In the data rows, the value 128 means zero.
Some points, one per row:
[135 147 122 135 130 132 100 123 122 149 112]
[145 138 148 134 147 168 104 135 107 142 141]
[147 148 103 147 131 150 101 125 129 123 137]
[136 149 114 133 132 119 105 135 117 111 142]
[158  93 130 127 119 105 154 129 153  94 144]
[ 93 119 131 103 107 108 151  88 149 105 102]
[134 130 204 130 119 137 116 134 135 102 131]
[102 150 122 133  73  72 120 132 122 133 112]
[139  97 118 119 139 166 141 139 112 161 130]
[119 114 140 155 166 144 162 173 149 126 152]
[125 109 137 136 141 136 135 135 154 152 139]
[130 124 213 155 150 145 136 161 107 133 157]
[142 140  87 139 138 146 102 143  61 130 150]
10 more points follow, each with its number after it:
[129 136 131 142 146 142  98 117 111 147 142] 0
[148 177 125 147 139 136  70 120 120 127 123] 1
[104 139 169 105  97  95 118  85 104 122  99] 2
[172 140  70 107 132 123 124 120 128  95  97] 3
[ 85 148 111 103  96  75 137 118 129 107 102] 4
[129 138  78 115 127 134 116 115 132 144 130] 5
[130 129 140 125 141 143 131 132 117 125 146] 6
[127  92 206 151 172 153 145 143 106 179 128] 7
[113 153 126 166 138 124 178 144 117 107 149] 8
[132  91 183 128 158 151 145 154 168 161 144] 9
Which of these numbered points is nearest to each point below, ignoring the 3 directions in which the first points spread most? Its number follows each.
[147 197 143 168 144 145  56 138 150 112 134] > 1
[160 190 161 180 141 133  64 112 155 117 132] > 1
[146 137 123 158 135 123 143 133 105  88 168] > 8
[181 113 135 100 134 125 149 134 110  98 108] > 3
[100 141 111 134  98  62 117 137 101 118 115] > 4
[112 104 145 157 189 153 124 173 158 192 138] > 9
[129 116 123 142 123 129 154 103 131 144 110] > 0
[ 93 145 146 119 111  88 134 122 132 101 117] > 4
[175 116 111 100 132 116 149 123 133  84 142] > 3
[114 137 115 119 120 120 119 118 126 109 124] > 6
[146 167 131 167 154 146  83 145 133 134 146] > 1
[130 110 113 129 147 146 148 143 162 143 147] > 5
[124 117  79 102  98 138 128  92  95 136 104] > 2
[108 136 109 106 115 112 134 112 176 123 109] > 5
[144  99 139 146 168 176 142 160 163 174 130] > 9
[ 82  73 125  88 112 113 162  90 108 175  77] > 7
[118 152 146 169 160 126 119 156  77 172  99] > 7
[101 114 110 100 103 113 142  94 129 138 103] > 2
[202 137 132 141 133 105 157 161 132  89 164] > 3
